In the rows, 128 means zero.
A: rows in a few groups, each row roughly a mix of its group's directions:
A (97 x 10):
[[ 95 106 106 116 118 165 104 134  95 123]
 [ 97 135 152 126 119 175 109 123 102 146]
 [124 115 137 129 182 143 100 150 125 104]
 [132 144 139 134  81 121 133  91 112 160]
 [124 143 139 144 111 125 177 105  96 150]
 [152 117 123 126 165 101 107 151 150  95]
 [127 119 155 161  93 161 132 104 150 136]
 [128 139 137 145  85 115 169 101 139 143]
 [128 129 100 119  85 109 159 108 118 156]
 [149 126 108 120 141  91 177 119 136 110]
 [143 138 127 130  95  83 165 125 151 131]
 [119 121 113 105 134 164  77 114 114 117]
 [119 135 124  80  91  99 138 128 115 147]
 [136 151 129 150  95 149 164 103 113 153]
 [123 107 103  80 105 105  99 131 126 133]
 [127 123 103 117 135 115 135 120  68 153]
 [150 139 123 173 171 117 149 136 132 115]
 [113 121 125  92 114 124  71 137 115 137]
 [141 131 129 159 178 101 124 150 138 107]
 [146 132 134 133 127 100 178 124 165 112]
 [ 93 142 116 155 110 119 158 117 108 164]
 [108 130 110 126 121  93 167 127  97 158]
 [135 146 136 179 152 116 167 128 133 125]
 [133 127 114 110  77 153 151 103 134 147]
 [128 135 147 167 160 112 156 139 155 107]
 [156 127 130 125 141 154  96 120 169  98]
 [110 121 141 149  77 127 170 123 131 131]
 [134 134  91 168 154 126 157 119 100 126]
 [130 157 134 131  93 116 165  88 125 140]
 [115 137  85 105 126 110 168 116 143 107]
 [106 109 138 165 152 135 156 128  94 107]
 [124 142 113 155 117 159 165 105 109 156]
 [ 86 133 132 149 115 131 139 133  83 155]
 [109 115 126 134  83  96 160 122 118 153]
 [132 137 111 167 129 175 107 107 146 132]
 [147 114 120 110 156 125  78 149 139 105]
 [130 125 117  68  98 104 127 121 121 137]
 [134 111 155 133 153 142  93 133 168 103]
 [107 150 117 120  89 105 162 125 115 157]
 [111 135  87 133 120 144 135 103  80 128]
 [ 92 130 148 109  92 103 147 113 100 130]
 [114 133 170 143 135  96 170 128 137 114]
 [108 128 171 146 103 158 119 116  98 138]
 [110 137 143 127  77 161 112 113 146 143]
 [149 109 119 125 173 119 121 147 153  92]
 [116 133 104 139 138 160  81 123 102 149]
 [110 126 120  96 148 133  91 139  84 121]
 [132 128 138 119 137 118  99 161  76 145]
 [ 92 142 101 108  96 120 140  97 118 149]
 [150 113 143  86 127 131  90 130 161 115]
 [163 141 108 135 128 102 122 123 111 178]
 [104 127 108 102  91 152 126  89 115 120]
 [156 108 111 126 153 114  91 165 146 128]
 [106 123 128 160 166 124 136 144  83 125]
 [119 102 129 107 178 109 115 149 114 106]
 [126 137  88 116 156 149 117 125  87 149]
 [137 111 106 128 177 130  96 152 134 108]
 [148 116 156 116 157 114 116 145 156  87]
 [154 140 100 124 160 124 139 131 172 103]
 [ 90 121 133 100 115 139  92 128  90 137]
 [133 144 130 130 167 141 153 125 164  90]
 [143 108 128  97 132 101 115 141 168  95]
 [130 145  93 125 126 122 148 110  89 167]
 [116 121 138 137  99 104 151 162  89 146]
 [104 138 111 100  81 142 118 100 125 146]
 [135 112 137 133 185 121 132 148 136  95]
 [156 123 152 162 127 137 105 144 111 169]
 [131 102 153 109 164  89 135 154 122 117]
 [130 131 128  96  83 145  94 130 120 156]
 [130 127 138 123 180 141 116 145 153  92]
 [132 142 116 127 110 131 119 115  78 171]
 [122 127 164 160 138 149  95 160 128 147]
 [104 139 119 116 123 141  78 134 103 160]
 [152 123 141  96 127 139  76 139 152 129]
 [152 139 127 128 120 156  75 117 105 148]
 [110 143 133 136 109 137 153 112  79 158]
 [124  96 129  86 146 128  97 145 142 101]
 [107 149 127 150 119 131 136 117  80 166]
 [121 166 114 121  93 119 124 144 100 163]
 [134 149 130 160 134 158 177 144 111 127]
 [104 134 123 113  74 141 135 116  98 145]
 [ 85 112 120 118  97 156 121 110  97 130]
 [138 110 122 123 179 128  99 152 134 100]
 [160 135 133 107 124 157  88 122  92 134]
 [151 110 123 104 138 154  93 112 148  93]
 [110 121 162 148 100 162 107 145 108 147]
 [144 134 127 133 158 137 105 159  82 149]
 [132 142 121 132 111 142 138 110  74 162]
 [127 128 121 137 113 118 140 156  75 163]
 [ 78 138 156 150 139 159 124 131 113 142]
 [103 150 134 125  76 130 143 131 104 153]
 [128 104 168 136 103 162  98 141 135 144]
 [113 114 132 132 149  89 174 135 101 119]
 [133 131 165 128 121 103 124 171 134 165]
 [122 135 119 133  90 127 140 101  94 169]
 [170 124 128 152 140 119 155 131 173 130]
 [133 117 139 160  94 146 122 112 115 174]]
which group is each row in? (one row of each group first):
[134 124 133 163 183 108 132 151 129 135] => <27>
[150 140 132 153 110 137 124 133  88 173] => <112>
[103 147 152 137 119 158 106 124  88 154] => <11>

[142 124 165 125  98 133 110 159 144 164] => <27>
[ 83 112 111 115 147 102 124 137  93 146] => <11>
[143 130  97 128 144 142 111 125  75 151] => <11>
[134 145 127 180 162 109 154 135 131 125] => <11>
[115 129 104 135 134 114 164 124  75 117] => <27>
[113 103 114  99 134 118  87 148 159 111] => <11>
[157 148 104 146 164 167 134 145 120 129] => <112>
[116 104 107 103 143  72 139 136 121 123] => <11>
[118 132 123 155 123 113 189 122 110 115] => <27>
